128 stands for zero in the data rows.
Here is a table of points, one per row:
[89, 127, 132, 90, 150, 136, 139, 128, 123, 175, 173, 155, 145, 122, 123, 143, 144, 160, 115, 104, 121, 137, 133, 82, 152, 129, 123, 110, 143, 120, 148, 156, 117, 108, 110, 148, 100, 128, 123, 99, 158, 196, 141]
[112, 105, 146, 132, 127, 153, 144, 135, 104, 105, 158, 166, 119, 149, 131, 129, 144, 135, 138, 139, 161, 146, 127, 167, 82, 147, 148, 103, 173, 113, 131, 180, 128, 121, 192, 121, 115, 108, 134, 176, 101, 118, 103]
[137, 126, 151, 127, 125, 98, 128, 157, 163, 95, 124, 128, 102, 114, 120, 158, 167, 82, 103, 152, 157, 130, 110, 125, 195, 126, 169, 103, 122, 147, 126, 126, 160, 161, 106, 93, 121, 106, 130, 156, 120, 158, 157]
[119, 170, 149, 124, 102, 110, 156, 149, 150, 158, 97, 100, 124, 162, 133, 133, 149, 142, 145, 105, 133, 187, 142, 104, 121, 120, 122, 135, 120, 164, 113, 111, 109, 126, 152, 113, 139, 151, 100, 168, 132, 126, 114]
[182, 132, 137, 183, 147, 108, 112, 112, 105, 178, 101, 132, 112, 128, 173, 149, 144, 142, 125, 110, 118, 110, 111, 103, 129, 135, 157, 136, 130, 133, 127, 137, 105, 114, 138, 140, 145, 168, 124, 142, 94, 127, 108]
[125, 167, 91, 140, 70, 190, 118, 126, 97, 110, 97, 109, 83, 142, 154, 100, 139, 132, 79, 135, 135, 99, 143, 149, 97, 150, 136, 80, 119, 118, 153, 179, 160, 127, 148, 126, 117, 127, 119, 142, 158, 147, 130]
[143, 141, 106, 119, 143, 138, 143, 109, 190, 172, 130, 163, 80, 99, 111, 84, 144, 148, 157, 159, 128, 144, 111, 153, 105, 102, 143, 104, 103, 123, 102, 109, 168, 104, 120, 149, 131, 145, 112, 107, 82, 118, 151]
[120, 120, 131, 95, 142, 115, 150, 133, 123, 134, 140, 108, 132, 123, 112, 144, 138, 124, 112, 151, 145, 102, 152, 109, 134, 107, 171, 107, 79, 115, 194, 119, 144, 129, 125, 95, 136, 129, 157, 119, 145, 88, 72]
[114, 118, 104, 110, 136, 139, 135, 116, 130, 135, 157, 125, 128, 114, 173, 92, 61, 73, 126, 67, 146, 123, 188, 80, 141, 108, 97, 113, 141, 143, 119, 163, 142, 158, 137, 117, 134, 122, 163, 119, 107, 127, 156]
[141, 92, 119, 157, 61, 127, 132, 120, 163, 125, 153, 175, 134, 108, 147, 132, 129, 154, 137, 62, 118, 141, 123, 170, 119, 136, 136, 159, 108, 148, 152, 120, 165, 100, 133, 108, 172, 111, 130, 69, 155, 93, 162]
[150, 134, 149, 126, 88, 129, 64, 134, 147, 105, 144, 105, 126, 156, 129, 150, 103, 163, 112, 133, 188, 133, 124, 128, 75, 100, 132, 105, 170, 91, 109, 100, 95, 121, 108, 107, 119, 147, 137, 117, 118, 125, 129]
[136, 108, 139, 81, 148, 129, 144, 124, 99, 132, 120, 92, 164, 104, 138, 127, 150, 148, 144, 144, 128, 120, 114, 103, 113, 198, 126, 122, 134, 82, 115, 103, 155, 159, 132, 84, 135, 142, 97, 117, 117, 133, 186]
[133, 105, 117, 149, 98, 137, 130, 162, 85, 150, 168, 128, 164, 116, 102, 93, 157, 73, 106, 182, 138, 123, 116, 131, 150, 110, 127, 113, 117, 164, 148, 123, 121, 124, 94, 121, 160, 148, 149, 141, 134, 122, 123]
[154, 137, 183, 173, 142, 126, 170, 147, 96, 101, 104, 145, 128, 133, 115, 73, 80, 129, 110, 123, 131, 137, 121, 112, 96, 131, 147, 159, 113, 142, 138, 105, 124, 109, 121, 94, 78, 88, 139, 113, 105, 156, 149]
[122, 135, 133, 107, 136, 72, 103, 112, 143, 109, 147, 108, 150, 160, 149, 82, 154, 132, 139, 128, 97, 118, 115, 89, 111, 111, 126, 174, 88, 93, 146, 182, 115, 116, 145, 188, 125, 96, 133, 140, 105, 139, 171]
[112, 132, 108, 98, 178, 129, 80, 141, 147, 122, 55, 147, 160, 137, 114, 110, 120, 116, 101, 117, 161, 116, 122, 159, 129, 152, 124, 122, 135, 149, 114, 98, 101, 108, 168, 137, 142, 120, 150, 135, 137, 143, 131]
[109, 121, 105, 107, 114, 111, 187, 149, 91, 109, 111, 126, 130, 147, 116, 138, 153, 137, 131, 110, 112, 100, 166, 150, 134, 107, 113, 128, 158, 102, 82, 128, 116, 142, 89, 137, 179, 113, 151, 90, 121, 135, 116]
[124, 124, 102, 122, 145, 108, 93, 129, 96, 173, 116, 120, 148, 173, 115, 145, 88, 142, 138, 147, 127, 143, 111, 159, 161, 91, 120, 152, 102, 136, 97, 159, 144, 114, 135, 98, 90, 104, 110, 128, 115, 123, 125]
[165, 146, 130, 138, 146, 96, 123, 95, 135, 124, 124, 99, 117, 98, 146, 143, 150, 126, 133, 160, 153, 114, 121, 140, 111, 120, 67, 129, 151, 171, 115, 134, 124, 109, 180, 133, 119, 105, 138, 114, 141, 150, 101]
[133, 133, 157, 162, 133, 148, 123, 107, 168, 142, 102, 137, 179, 142, 161, 111, 134, 138, 164, 143, 153, 101, 171, 137, 145, 99, 124, 149, 138, 107, 132, 90, 122, 136, 128, 116, 125, 116, 79, 145, 141, 137, 95]
[116, 143, 179, 144, 101, 81, 79, 129, 112, 142, 151, 138, 97, 130, 134, 90, 146, 157, 172, 108, 95, 102, 131, 134, 148, 151, 142, 128, 111, 139, 91, 96, 124, 152, 145, 126, 104, 137, 132, 136, 134, 121, 103]
[85, 105, 116, 147, 151, 114, 123, 149, 118, 111, 87, 145, 110, 139, 115, 152, 124, 114, 169, 171, 76, 123, 123, 119, 103, 111, 111, 96, 160, 128, 186, 125, 118, 147, 129, 96, 136, 135, 135, 121, 142, 119, 161]
[122, 133, 130, 147, 151, 119, 119, 175, 127, 109, 149, 120, 111, 121, 156, 114, 74, 111, 134, 156, 139, 165, 132, 146, 155, 184, 118, 114, 123, 130, 133, 138, 161, 76, 99, 185, 165, 145, 99, 100, 156, 89, 97]
[140, 138, 113, 132, 128, 151, 111, 116, 106, 127, 125, 165, 93, 105, 95, 157, 134, 73, 182, 127, 180, 139, 118, 93, 88, 155, 146, 155, 89, 128, 98, 125, 139, 125, 97, 163, 142, 109, 98, 117, 160, 110, 108]
[108, 103, 102, 150, 119, 125, 149, 103, 138, 112, 136, 125, 140, 137, 71, 137, 115, 154, 112, 131, 136, 104, 164, 106, 145, 166, 105, 167, 151, 114, 131, 131, 160, 150, 141, 141, 138, 193, 156, 138, 119, 156, 142]
[120, 185, 108, 158, 107, 124, 132, 110, 124, 126, 135, 125, 145, 138, 145, 168, 136, 118, 127, 137, 98, 136, 121, 103, 129, 169, 144, 113, 137, 137, 116, 79, 123, 100, 150, 172, 96, 83, 153, 143, 95, 101, 115]
[174, 160, 138, 98, 145, 145, 145, 121, 125, 150, 119, 147, 122, 151, 105, 124, 103, 140, 107, 145, 136, 133, 130, 155, 192, 117, 107, 155, 119, 113, 135, 136, 69, 158, 141, 146, 125, 112, 132, 127, 163, 88, 172]
[102, 135, 125, 104, 155, 100, 155, 103, 122, 105, 152, 160, 138, 142, 170, 162, 125, 90, 97, 99, 112, 125, 101, 140, 121, 103, 86, 126, 118, 87, 134, 111, 136, 144, 93, 135, 102, 182, 121, 153, 138, 138, 128]
[103, 128, 89, 162, 151, 140, 128, 148, 124, 82, 127, 104, 142, 55, 113, 131, 154, 173, 120, 97, 136, 147, 129, 127, 147, 117, 103, 126, 118, 113, 137, 155, 127, 153, 98, 116, 121, 128, 146, 141, 124, 109, 102]
[120, 117, 82, 104, 128, 140, 146, 87, 164, 96, 157, 130, 101, 122, 136, 96, 107, 122, 119, 128, 104, 159, 82, 121, 128, 115, 185, 178, 148, 152, 108, 109, 96, 128, 136, 98, 141, 143, 68, 93, 156, 123, 108]
[119, 113, 149, 114, 121, 175, 108, 85, 129, 136, 111, 117, 115, 152, 150, 133, 149, 139, 149, 139, 116, 134, 121, 146, 128, 169, 112, 130, 108, 179, 132, 136, 91, 116, 83, 132, 120, 113, 158, 138, 68, 130, 115]
[157, 133, 129, 102, 130, 144, 116, 137, 118, 106, 129, 125, 145, 91, 92, 166, 114, 117, 146, 139, 49, 134, 162, 154, 120, 94, 148, 115, 147, 121, 124, 142, 131, 100, 118, 109, 132, 147, 151, 158, 156, 153, 141]
[149, 73, 150, 122, 81, 126, 125, 156, 169, 178, 118, 98, 139, 113, 114, 144, 65, 134, 89, 121, 111, 132, 112, 139, 104, 124, 110, 125, 118, 102, 117, 126, 107, 184, 131, 164, 121, 103, 109, 142, 144, 151, 103]
[117, 113, 155, 127, 152, 171, 141, 150, 121, 119, 135, 84, 132, 129, 93, 144, 156, 112, 113, 84, 114, 95, 103, 121, 143, 93, 128, 122, 161, 150, 146, 120, 156, 134, 132, 145, 125, 148, 121, 109, 113, 103, 138]
There is one direction along which these points spread out most. How far along it is each point below, from 0 to 99? The average is 50, and the first point in the table lies past the average. One standard deviation of the points above along it is 16.
[137, 126, 151, 127, 125, 98, 128, 157, 163, 95, 124, 128, 102, 114, 120, 158, 167, 82, 103, 152, 157, 130, 110, 125, 195, 126, 169, 103, 122, 147, 126, 126, 160, 161, 106, 93, 121, 106, 130, 156, 120, 158, 157] 62
[120, 117, 82, 104, 128, 140, 146, 87, 164, 96, 157, 130, 101, 122, 136, 96, 107, 122, 119, 128, 104, 159, 82, 121, 128, 115, 185, 178, 148, 152, 108, 109, 96, 128, 136, 98, 141, 143, 68, 93, 156, 123, 108] 39
[141, 92, 119, 157, 61, 127, 132, 120, 163, 125, 153, 175, 134, 108, 147, 132, 129, 154, 137, 62, 118, 141, 123, 170, 119, 136, 136, 159, 108, 148, 152, 120, 165, 100, 133, 108, 172, 111, 130, 69, 155, 93, 162] 43
[149, 73, 150, 122, 81, 126, 125, 156, 169, 178, 118, 98, 139, 113, 114, 144, 65, 134, 89, 121, 111, 132, 112, 139, 104, 124, 110, 125, 118, 102, 117, 126, 107, 184, 131, 164, 121, 103, 109, 142, 144, 151, 103] 49
[102, 135, 125, 104, 155, 100, 155, 103, 122, 105, 152, 160, 138, 142, 170, 162, 125, 90, 97, 99, 112, 125, 101, 140, 121, 103, 86, 126, 118, 87, 134, 111, 136, 144, 93, 135, 102, 182, 121, 153, 138, 138, 128] 70
[133, 133, 157, 162, 133, 148, 123, 107, 168, 142, 102, 137, 179, 142, 161, 111, 134, 138, 164, 143, 153, 101, 171, 137, 145, 99, 124, 149, 138, 107, 132, 90, 122, 136, 128, 116, 125, 116, 79, 145, 141, 137, 95] 34
[103, 128, 89, 162, 151, 140, 128, 148, 124, 82, 127, 104, 142, 55, 113, 131, 154, 173, 120, 97, 136, 147, 129, 127, 147, 117, 103, 126, 118, 113, 137, 155, 127, 153, 98, 116, 121, 128, 146, 141, 124, 109, 102] 71
[120, 185, 108, 158, 107, 124, 132, 110, 124, 126, 135, 125, 145, 138, 145, 168, 136, 118, 127, 137, 98, 136, 121, 103, 129, 169, 144, 113, 137, 137, 116, 79, 123, 100, 150, 172, 96, 83, 153, 143, 95, 101, 115] 29
[133, 105, 117, 149, 98, 137, 130, 162, 85, 150, 168, 128, 164, 116, 102, 93, 157, 73, 106, 182, 138, 123, 116, 131, 150, 110, 127, 113, 117, 164, 148, 123, 121, 124, 94, 121, 160, 148, 149, 141, 134, 122, 123] 67
[120, 120, 131, 95, 142, 115, 150, 133, 123, 134, 140, 108, 132, 123, 112, 144, 138, 124, 112, 151, 145, 102, 152, 109, 134, 107, 171, 107, 79, 115, 194, 119, 144, 129, 125, 95, 136, 129, 157, 119, 145, 88, 72] 68
[112, 105, 146, 132, 127, 153, 144, 135, 104, 105, 158, 166, 119, 149, 131, 129, 144, 135, 138, 139, 161, 146, 127, 167, 82, 147, 148, 103, 173, 113, 131, 180, 128, 121, 192, 121, 115, 108, 134, 176, 101, 118, 103] 45
[122, 135, 133, 107, 136, 72, 103, 112, 143, 109, 147, 108, 150, 160, 149, 82, 154, 132, 139, 128, 97, 118, 115, 89, 111, 111, 126, 174, 88, 93, 146, 182, 115, 116, 145, 188, 125, 96, 133, 140, 105, 139, 171] 42
[122, 133, 130, 147, 151, 119, 119, 175, 127, 109, 149, 120, 111, 121, 156, 114, 74, 111, 134, 156, 139, 165, 132, 146, 155, 184, 118, 114, 123, 130, 133, 138, 161, 76, 99, 185, 165, 145, 99, 100, 156, 89, 97] 43
